Each path below is one point turned by a fixed rotation once a step. After each direction that follows a path, write how fast that rotation turns it, in degrees a step (0 if it stays still).
Each turn is a multiple of 5 degrees from 10 to 175, or 0.
Each row of a path follows its step; steps can be skipped.
Rotation 1:
step 1: [ 15.2 -16.6   8.5  -4.3   9.9  16.0  21.9   0.8   9.5   1.7  17.2   9.0
   7.4   1.4  -8.1   4.8  15.3  -1.0  14.4  -6.2   4.1  -3.2  -2.1  -8.8
  -1.6   0.8   2.6 -16.9 -12.1 -10.7  -4.2   7.8   2.3 -21.3   3.2  10.0
   4.8 -11.9  19.3  -2.1  16.3 -33.7   4.2   5.6 -14.6  -3.0  14.6   0.4
  -7.0  -7.1  -4.2 -11.1  15.8  -4.1  -6.3   0.7  18.0  -1.9  -7.2   5.0
 -14.8 -16.1  14.2 -15.8 -13.6  27.7  -9.9 -14.7   2.1]
step 2: [  7.2 -14.7  -1.5   3.3  11.0   4.5  -5.7 -21.6  -2.5  14.3 -18.1 -10.2
  -7.1 -15.9  -9.4   5.0   8.4  10.7 -15.0   8.2 -13.6 -11.3 -15.5  -3.3
  -4.0  19.6   0.7  -3.7   2.7  -6.3   5.9 -10.5  28.4 -10.2  -1.7  -5.2
  -1.7 -21.9  16.0  11.5   3.8  -9.6   2.1   6.9   0.5 -11.8   8.0  11.1
  38.6 -12.8  13.5  11.6  10.8   0.7 -15.1  22.9  16.2  -7.0  10.2   7.5
   7.9  -8.2   1.1   2.0  -0.6  -3.6  -5.0  10.7  -0.1]
step 4: [ 17.6   8.2  -9.5 -10.0  27.4  18.9 -14.7  -2.4   6.0  26.3  -7.2  -4.2
  10.5 -19.9  -7.9  11.3  18.7 -10.7  10.5   7.8  -6.1 -20.2  -4.2   4.1
   2.0   6.0  10.0 -18.5  -7.3   7.0 -12.5   0.7  -5.7 -14.6 -11.7  -5.7
  -6.5  -6.4   6.0  21.7   1.9   7.4 -21.3   3.6  -5.7  -7.6  11.5  -5.3
 -11.1   7.1   0.0  12.2  19.6  -9.3   0.2   1.5  -8.4  -6.7 -12.7   3.2
  -6.7 -18.5 -19.5   9.8 -19.2   4.6  10.9  -2.6  -4.4]
step 6: [  6.4  -2.4 -13.1  -7.9  21.8  -3.0  -5.1   9.6  -4.1  13.3 -25.5  -2.0
   3.3  -5.7   8.9  20.2  -1.1  17.7   8.2   8.6  -6.6   3.2  -6.4  -2.3
   8.4   6.6   6.9   1.4   6.9 -12.5 -25.5 -18.9  -6.6 -15.9   2.6  -9.5
  -9.0   7.2  -3.3 -14.2  -6.6 -15.7  11.5   9.2 -13.6  -1.2   5.5  21.1
  -7.9  -8.2  13.1  19.3  -2.8  10.3  20.7  -0.8 -10.3   5.9  10.9 -15.0
 -13.1  14.6  -8.2  13.7 -21.0   8.8   1.7 -16.9  14.1]
step 8: [ 24.1  -2.3  -3.0  -3.9  -3.8   6.3  10.3   9.2   5.1  -1.3 -25.2   3.0
 -16.8 -17.4  31.5  23.5  -7.7   7.1  -0.8  -5.4  -6.6   8.5  -0.9   3.8
  -0.4   7.0   6.8  -5.6  -6.1  -9.0  -3.6  -6.4  12.5  15.5  12.4  -3.1
 -12.8 -16.2  25.3   7.5  -9.5   3.1 -11.5   3.5 -19.9   2.5  -5.5  -0.2
  11.7  -2.3  20.1 -10.8 -11.4  -4.1  19.3  12.6  -9.7  -7.9  15.9   5.0
  -3.2  -8.0   3.0 -11.4  -6.1  15.8   2.6 -10.4 -24.2]
step 9: [ 13.0   1.1  -3.9   6.7   3.0   0.5   2.8 -20.6  17.9  15.6  -0.2  13.3
  -2.7   3.0  12.0   0.9 -21.0  20.3  -0.7   0.0  17.4   2.0   4.0  -2.5
  12.6  -1.9   3.0  -4.9  14.9  -9.0 -40.2 -12.1   0.3  -4.6   4.1   9.5
  14.9 -11.0  16.0  -1.4  15.9   4.9  -7.1  10.6   9.7  21.4   4.2   6.4
 -11.5 -17.6  -1.0  13.6 -14.1  10.4 -16.6   8.8   3.8  -3.1  -0.4   7.3
   1.5  -5.9  16.1 -10.8 -17.8  13.7  13.0  -8.9  13.9]
step 11: [ 11.0 -19.5 -12.7   5.6   2.0  -5.4   7.7  -7.6   8.0   6.0 -12.8   5.8
  12.4   5.9  13.0   1.8   3.6  -9.5 -14.4   6.3   3.0 -16.6  -7.1  -5.6
   6.2  -1.9  17.7   6.1  -0.8 -11.2 -16.2  -5.8  14.6  18.4   8.2  10.2
  -7.0   9.9  -0.1  10.2  12.9  -1.2  12.0   7.0  -2.9  -8.8   9.2  -7.9
   0.9  -5.7  12.5  -2.2 -23.0   2.7  13.3  21.6 -16.6   3.7 -24.6   9.1
  -5.6 -32.0  -2.3 -14.0  16.3   3.4  26.8  11.3   9.3]
step 13: [  5.5  -3.9  15.3   2.8  13.9  -1.0   1.9  -8.2 -13.7  -3.8  -4.3 -10.1
 -10.0   2.8  -0.9 -13.4   4.9   1.4  -9.0  25.6 -17.9  -1.5  -3.4 -24.3
   5.0   1.4  29.4  -8.0   0.0   6.0   7.9  -5.0   8.4   5.0 -14.8   6.3
  -4.6  -3.2 -13.1  -7.0  12.2   0.4   6.9  20.4   0.4   8.2  -6.7  -6.5
 -11.5  -3.0  -0.4   8.0   1.2  -1.5  18.2  14.6  17.8   2.9  10.1   9.1
 -15.9 -31.4  -7.6 -22.6 -24.9  16.6  -8.1   8.6  13.4]
step 15: [ 21.6  -5.0 -10.3 -11.7  25.2  -8.6  20.3 -10.2  -7.6  17.0  -7.9  15.3
   8.0   8.9   0.0  -5.6  -9.5  -1.0  -4.0   2.6   2.4   9.2 -13.1 -29.7
  -0.2   2.1  -0.1 -22.4  -7.9  -0.5   1.6  23.7  -0.3 -22.5   8.0 -12.5
  12.1  -9.3  -6.9  -7.6  17.2   1.7  -7.8   2.6   5.5  -7.8  -9.3  -7.1
  13.0 -22.2  16.6   9.7  -1.3   1.1 -10.6  19.2  13.9  -3.9  -1.8  -4.4
 -12.3 -14.2  -2.0   0.8 -10.4  -0.3  -2.1 -17.4 -14.0]
step 16: [ -4.4  11.0  -4.4  -7.3   4.3  -2.5  -7.1  -4.9   4.1   9.6   5.5  -6.5
 -19.7   2.0   2.2  -2.8  -9.7  22.1   9.0  -4.0 -12.9   3.2  -3.8  -9.9
   0.6  16.0  -5.4 -28.0 -16.4 -16.1  13.9  -7.6  10.4   1.2   1.5 -14.2
   1.4   9.3  21.2  13.1  22.1 -21.4 -20.1   7.3 -16.8  -5.4  19.4 -16.1
  11.3   9.0  -6.6  14.1  15.4   4.8  10.9  24.5  -4.3  -6.0  -2.4   9.0
  -5.7  -6.6   7.0 -16.0 -12.9   7.6  -6.6  15.2   3.0]
step 17: [  5.4 -32.5  -1.5   7.3  11.0  16.6  20.0 -27.3   4.8  -3.6   1.0   9.7
  18.0  -9.9   5.9 -11.2   4.1  -2.1  12.9  11.8  -2.7  -5.4  13.2  -5.9
  24.1  17.3  12.3 -14.0  10.8  -2.3 -13.5   8.0  12.6 -12.8  -0.8 -21.1
  -1.5   0.6  17.9  16.8  -2.2 -11.7  -7.5  14.9  -2.0 -13.5   4.6   6.4
   9.1  -4.0   7.0   4.6   8.8  11.0  16.3  -3.8   4.8 -15.4 -13.3   3.7
   0.3  10.9  -2.3  -5.8  -6.6   4.5  20.0 -10.8   3.5]
Directions:
[ 2.0  0.4 -0.6  2.5 -5.7 -1.7  4.5  3.9 -0.9 -7.1 -3.0 -2.5 -6.9 -5.8
  2.7 -4.1  1.3  2.7 -0.3 -1.6  0.3 -2.6 -2.8 -4.0  2.0 -0.3 -2.4  2.1
 -2.6 -1.4 -0.8 -4.2  3.7  7.7 -0.5 -5.9  4.9  3.1 -0.6  3.3 -1.0  0.6
  2.7 -0.5  1.6 -1.7  3.9  2.9 -1.9 -3.7  2.9 -3.6  4.9  4.4  6.8  3.3
 -1.4  2.8 -2.4 -1.5  5.9 -1.3  1.6  1.7 -0.8 -2.1  3.4 -0.4  1.5]
130
[ 0.8 -0.4  6.2 -4.0 -4.9  4.6  0.2 -1.2  1.7  1.7 -0.6  0.5 -4.2  0.6
  0.4  3.3 -8.7  2.7  0.1 -2.9  2.1 -4.3 -0.2 -3.3  5.2  3.0  1.5 -3.7
  2.4  6.6  2.3 -4.3 -1.1  0.5  1.2  1.4  0.7 -1.3  3.6 -4.2 -1.7 -3.0
  6.9 -1.2  0.1  2.0  3.2  3.1  4.1 -0.2 -2.9  4.0  0.3  3.6 -1.4  0.3
  2.9 -1.0 -1.1  0.2 -0.3  2.5 -1.0 -2.6 -8.0 -2.7 -4.9  7.4  1.9]
100
[ 0.4  1.5  7.9  2.3  0.0  6.2  0.5 -0.9  3.5 -0.3  3.5  0.4 -2.7 -1.4
  1.1 -3.6  0.6 -1.2  2.0 -2.8 -1.8  2.5  6.8  4.5  4.0  2.1  0.2 -0.3
  1.8  3.3 -3.5  0.4  2.8 -0.5 -4.5 -0.6  4.7 -1.3  2.6  2.3 -2.3  5.2
 -8.4  2.7  2.2  4.0 -2.7  0.3 -5.6  1.7  0.2 -4.3  1.3 -0.9  5.1 -4.3
  0.0 -2.0  4.7  1.7  0.7 -3.3 -5.2 -5.3 -5.7  3.7  1.0  0.6  1.1]
85
[ 0.8  3.2  1.2  3.2  2.4 -3.9  3.0  4.9  4.2 -4.0 -0.7  1.9 -4.6  0.9
 -1.2  0.7  2.9  2.4 -2.6 -4.2 -0.3  2.6 -1.5  0.2 -4.1  0.3  0.7 -3.8
 -3.6 -4.8 -0.1 -1.8 -1.2 -3.6  1.9 -5.0  0.5 -9.5  5.1 -0.9  2.3  2.2
  2.6  0.4  1.2  6.0 -8.7  3.6  7.8 -2.9 -0.7 -2.3  1.2 -2.4 -3.7 -0.7
  4.1  3.2  1.5  0.4  0.5 -2.0  4.1 -3.9 -2.2  0.4 -3.1 -2.3 -1.5]
55
[ 0.8 -3.3 -3.5  1.7 -3.7 -0.4 -3.8  3.6 -7.7  2.4 -1.4 -1.9  3.2 -4.0
 -0.2 -3.0 -1.9 -0.1 -2.1  0.2  2.7  0.5 -1.2 -3.5 -0.1 -2.0 -0.8 -1.2
 -7.2 -2.1 -3.2  3.1  0.1 -7.5 -1.3 -7.0 -1.7  2.7  3.1 -5.6 -0.4  2.0
 -1.5  0.8  0.6  7.3 -3.6 -0.8 -1.1  0.1 -2.0  1.4  4.0  1.6  2.6  3.3
 -3.2 -5.6 -2.8  2.1  1.2  5.5 -7.6 -2.6  0.5  1.6 -3.2  4.3 -1.5]
35
